One vector is turned by the same rotation once a tick. Each row is the vector after some number of ticks, and that number follows the row.
The counts run from 0 to 661.
[ 87 142 118 104  89 178 112 158 133  95  95 128 115 130 162 143 138 147
 125 150 126  99 146 156 127 156 173 136 113 157 163 141 103 113 117 137
 171  89 149 144 147  81 116 116 149 106 139 120 106 144 135 151  98 192
 151 108 140 111  48 128 130 110 105 136 151  80 123  99 120 118 162 126
 127 102  99 111 151]
217
[ 76 161 104 115 107 141 152 139 127  86  89 129 137 118 132 131 172 133
 150 175 138 119 148 118  89 132 177 127 143  84 154 138 103 135 174 141
 121  95 128  72 145  77 115 126 145 109 132 128 119 118  91 153  97 167
 132 137 116 123 122  87 109 126  82 140 138  68 152 113 106 110 185 122
 115  99 108 102 149]
198
[ 92 142  78 128 105 132 155 119  97  99 108 105 150 106 152 129 154 130
 155 160 146 126 144 145 100 150 180 139 130  84 147 130 100 126 180 142
 125 106 128  69 157  88 123 128 123  92 142 147 119 130  99 162 137 186
 153 140 148 111 110  99 120 127 104 152 142  63 149 115 102 111 186 109
 113  89  98 104 165]
237
[ 94 158  85 103 106 111 188  95 118  98  92 123 121 111 139 141 166 166
 130 155 139 120 153 131  90 138 160 132 135 100 166 148 116 118 168 154
 133 106 139  83 117  62 112 118 132  86 151 112 128 124 105 152 144 171
 154 148 146 125 116 112 110 116  97 111 141  62 129 130 117 113 176 116
  93 112 102 104 152]
650
[ 98 150 121  87  90 112 139 125 122 123  67 103 109 126 137 166 181 155
 119 133 168  90 124 126 103 145 166 108 130 123 152 145  81 111 138 142
 158  98 146  85 126  77 119 142 135  87 144 141 133 120 104 128 125 154
 129 148 116 146  73 109 118 128  58 122 130  58 110 119 126 127 181 116
 110 124 103  95 135]
43
[109 123  98 110  98 154 129 132 131  93  69 109 133 125 180 136 120 123
 143 125 119 116 148 141 132 155 188 153 108 151 156 121  93 119 127 143
 158  93 138 120 122  91  92 138 111  89 144 134 115 151 117 148 111 191
 162 114 158 104  87 133 124 108 117 167 141  61 148 124 105 119 146 108
 120 101  80  86 163]
629
[ 97 135  93  87  82 137 151 132 112  90  93 137 125 143 162 136 156 170
 101 162 112 111 164 144 116 136 166 127 117 153 171 161 104 123 154 146
 144  93 155 126 124  61 121 120 133  95 159  74 111 144  91 156 126 174
 150 132 134 117  81 127 107 118 118 101 163  80 138 118 138 115 158 126
 107 115 103 104 154]
375
[111 171  94 114 110 137 152 122 129 106  97 138 120 121 170 128 147 152
 142 159 135 111 151 166 111 176 142 168 136 135 163 140 104 109 136 151
 147 125 150 135 140  83 114 113 143  98 123 118 126 147 133 142 120 190
 177 119 162 136  89 114 136  93 120 142 151  72 123 118  99 124 186  90
 102 127  87 129 197]
370
[110 157  89 102  97 142 143 132 121  89  80 125 130 137 168 107 156 172
 120 176 108 113 158 158 112 157 160 133 118 143 154 149 106 104 156 151
 114 109 150 121 129  54 119 116 139 110 120  87 118 146  80 151 116 179
 161 132 151 139  96 113 111 102 134 115 147  87 132 116 107 113 169  90
  99 120  98 102 182]
636
[ 97 154  81 137 108 140 159 116 103  89 108 102 143 104 159 131 144 140
 153 151 142 127 145 133 101 142 173 144 137  88 148 142 102 109 166 146
 125 114 126  79 153  91 111 116 127 101 134 143 110 136 103 160 134 192
 172 133 163 113 109  94 126 117 102 148 141  63 151 107  97 110 183 105
 104  99  94 113 173]
238
[ 99 153 143  92 112 127 129 122 120 109  93 153 114 140 165 151 175 160
  98 153 100 106 143 137 119 166 165 136 138 151 182 131 100 123 153 133
 162  91 160 140 128 104 150 128 157 102 141 126 165 144 114 143  97 192
 143 117 134 129  74 102 109 100  80 130 190  80 119 127 115 101 166 130
 125 128 108 147 146]
563
[ 85 147 123 118  92 142 133 134 144  95  86 132  97 123 172 153 137 170
 105 160 123 120 155 138 110 176 161 128 138 118 155 146 109 104 124 175
 133 119 130 126 133 103 116 117 145 120 130 116 126 138 115 144 100 185
 149 110 163 126  81 113 108  97 114 123 127  63 127  89  93  78 168  97
 104 123  86 120 165]
95
[104 172 109 103 118 132 103 151 119 124  78 136 118 126 158 134 172 158
 119 169 131  83 141 157 111 178 179 121 132 157 151 133  73 117 118 137
 148 106 163 133 145  78 126 143 149 112 123 113 138 136 106 134  97 164
 129 144 130 147  66 102 146 109  91 129 132  90 101 107 105 132 185 105
 120 148  89 110 153]
27
[ 95 146 125 100 105 102 148 110 137  99  67 140 111 109 168 164 165 148
 135 127 140 124 147 110 121 167 172 120 130 119 171 118 109 148 138 147
 136  86 145  95 124 103 111 152 131 115 140 135 164 127 109 159 115 162
 128 108 141 125 101 104 100 111  72 169 143  43 149 135  85 111 156 115
 116 125  88 120 150]
166
[112 160  96 111 120 130 151 122 108 132  97 118 137 123 159 139 161 147
 133 155 137  96 134 156  97 153 183 168 135 140 159 144  65  96 143 138
 168 118 147 138 125 100 123 122 131  69 148 140 130 155 130 121 114 194
 164 142 141 133  85  98 152  97  98 129 164  84  99 113 141 116 188 111
 112 129 105 130 155]
263
[ 76 157 100 118  97 125 142 148 134  87  83 135 128 112 157 136 173 136
 150 177 134 119 153 117 101 157 182 126 137 100 153 132  98 145 145 148
 116  96 133  82 154  99 103 151 141 128 129 109 131 123  88 153  83 159
 125 127 124 125 121  81 112 112  94 159 127  66 159 113  86 106 174 109
 115 120  85 105 154]
52
[ 99 167  96  97 104 127 138 139 114 116  76 113 135 131 135 133 188 147
 132 167 141  85 134 123  83 136 184 127 132 124 153 144  76 113 157 134
 150  86 153  88 126  58 125 144 138  82 139 122 122 125  89 134 117 161
 126 163 103 132  99  99 133 121  80 113 134  88 118 134 130 134 191 117
 110 125 118  95 132]
305
[103 135 100  96  87 150 147 147 107  99  97 125 129 143 169 133 148 170
  96 147 116 117 152 140 123 126 165 132 109 155 158 159  96 111 155 137
 154  85 153 128 136  59 128 124 127  78 151  87 106 149  97 154 117 187
 164 123 141 109  75 121 111 120 115 114 172  87 128 106 154 109 160 133
 117 108 113 110 154]
376
[104 153 131 118 100 127 118 121 133  89  81 113 102 123 172 168 141 155
 119 112 130 119 138 122 129 180 181 130 135 125 167 136  94 100 111 160
 146  95 144 119 121 124 116 129 140 117 143 156 152 135 122 152 125 188
 158 111 165 115  72 117 127 102  91 147 150  61 141 118  80 110 164 105
 103 122  95 121 163]
18
[ 85 141  86 105 114 125 137 111  99 130 105 122 157 118 147 131 167 131
 130 165 138 100 142 159  96 156 181 140 116 117 155 113  92 141 181 120
 162 104 139  92 149  74 140 134 124  71 149 147 135 140 124 151 126 185
 130 147 121 125  94 102 128 121  91 129 151  83 116 119 133 110 196 128
 130 104  95 118 132]
381
[ 92 150 128  96 114 125 135 122 107 114 109 163 130 115 156 151 185 167
 109 159 126 107 149 133 110 144 172 121 137 120 172 136 102 146 165 127
 159  90 162 124 149  95 146 141 145  99 154 113 157 132 109 156 102 180
 134 122 119 122  75  89 113 119  64 129 183  75 119 116 134 105 180 142
 133 126 112 144 139]
418
[109 169 112 108 121 141 110 150 131 118  69 132 119 128 168 120 162 162
 124 172 121  85 137 143 109 161 177 135 136 151 152 144  71 111 117 140
 146 109 162 145 142  92 120 144 151 102 112 121 139 147  98 126  82 177
 148 130 129 147  76  92 145  92  98 139 140  92 107 100 116 121 182  95
 120 151  96 124 166]
26
[ 75 133 101  89  80 151 114 146 137  87  86 125 119 128 165 151 156 128
 126 159 117 104 154 144 121 178 192 136 107 160 164 137 101 140 114 150
 158  83 139 111 120  78 104 131 132 119 160 106 122 142 124 160 121 166
 114 131 137 115  81 133 112 115 119 130 128  76 145 120 105 117 161 125
 111  99  86  80 136]
481
[112 162  79 121 120 135 162 112  95 109 107 108 152 112 139 116 160 139
 152 156 140 109 138 147  95 139 177 146 130 102 151 133 104 121 181 137
 138 103 137  79 149  71 129 120 133  76 142 146 119 134 107 157 146 201
 168 151 145 113  97 105 137 119  98 133 148  77 135 126 127 124 197 113
 107  96 111 110 159]
383
[112 160 117 104 116 134 148 135 140  94  77 144 126 141 182 135 163 139
 143 150  95 118 149 125 124 149 170 172 145 160 176 146  97 108 136 142
 147  83 155 144 112 106 114 130 140 110 128 120 143 149 106 134  87 191
 167 113 137 124 102 101 131  89 102 155 185  76 140 128 106 113 160 108
 109 126 103 136 176]
446
[ 97 146 100  99 102 120 135 110 143 124  76 133 128 116 183 135 145 134
 124 152 126 108 152 163 121 193 160 159 117 144 166 119 100 126 136 136
 148 122 143 120 132  96 126 141 125 100 122 145 139 153 138 128 102 185
 146 111 155 153  93 111 120  86 112 163 139  66 114 117  87 104 169  86
 111 121  64 122 167]
632
[ 87 151 129  86  80 124 114 129 119 118  96 139 121 130 147 158 186 143
 121 130 162 105 118 151 120 143 150 124 121 123 163 131 101 135 155 114
 165  84 158 107 156  86 147 133 148  95 134 135 139 135 135 156 122 174
 137 127 121 135  53 108 106 128  63 139 178  65 117 131 123 131 167 124
 124 107 105 123 155]
456
[ 89 135 111  97 110 138 136 128 112 135 102 131 146 122 159 142 156 153
 110 155 141  95 137 160 107 146 173 140 122 137 158 128  81 134 159 121
 178 106 140 129 155  87 141 132 130  66 152 139 127 145 128 136 100 190
 145 132 132 128  66  99 124 111  86 136 164  82 101 102 149 102 187 133
 141 110  96 128 133]
379
[ 92 147  96  77  95 131 165 116 122 106  80 136 113 121 144 134 170 173
 105 163 139 110 156 148  91 136 149 122 122 122 157 148 112 123 166 141
 144 105 149 104 126  40 116 129 138  83 147  92 122 130  96 144 128 171
 140 141 125 139  94 116 100 120  97 105 137  70 117 121 131 108 175 124
 106 118 106 103 142]
228
[120 158  99 136 107 144 111 136  94  86  84  98 131 128 166 126 139 166
 126 142 116 115 151 133 119 165 183 114 130 109 143 136 101  95 148 161
 109  97 139 102 148  96 120 119 146 118 122 139 136 143  90 167 143 189
 159 124 175 119  83 114 125 111 111 127 141  82 144 107  87 109 181 102
 111 114  93 113 174]
399
[108 145 101 103 101 130 188 126 114  94  87 120 115 115 156 137 139 174
 123 128 144 133 156 125 104 113 158 125 133 119 156 156 100  98 161 156
 137 102 143 111 126  67 102 123 123  82 154 111 108 136  88 150 127 184
 178 125 152 115  90 109 109 117  91 120 147  57 131 108 137 106 167 118
  99 124 114 112 160]
652
[ 97 140  95 110 110 133 176 140  97 104 105 135 136 112 176 143 151 159
 135 134 136 124 151 116 117 112 186 142 135 130 160 151  84 127 158 138
 154  85 150 114 144 100 111 149 110  84 165 103 118 144  91 156 109 180
 177 123 136  89  96  89 125 127  96 152 169  69 143 102 153 121 160 140
 126 115 114 123 153]
537
[ 75 158 107  81  75 133 125 145 149 109  86 138 107 127 159 162 177 152
 120 175 135  92 146 155 110 169 160 139 117 159 169 152  91 128 108 149
 169  99 154 122 133  78 104 129 147 113 143  94 117 131 123 146 107 153
 129 133 121 136  67 115 124 120 110 117 136  70 114 114 112 130 169 119
 103 115  92  90 148]
334
[102 157 101 113 120 120 146  98 101 119  91 110 128 114 137 139 171 160
 124 150 153 106 142 143  89 164 172 118 133  90 149 125  98 121 165 146
 137 116 136  76 144  85 137 122 138  86 136 156 143 127 116 151 144 183
 134 150 150 133  94 103 121 115  78 119 124  70 113 117 113 104 201 115
 111 118  93 114 136]
120
[118 145 140 123 119 140 131 119 114 102  72 121 102 118 160 153 141 168
 109 120 133 123 145 116 117 159 166  96 146 106 160 121 103 103 140 160
 139  92 146 106 133 106 121 119 144 104 132 158 160 128 105 152 117 201
 156 111 164 124  67 112 107 105  63 140 142  58 129 111  99  90 175 117
 122 137  98 137 152]
547
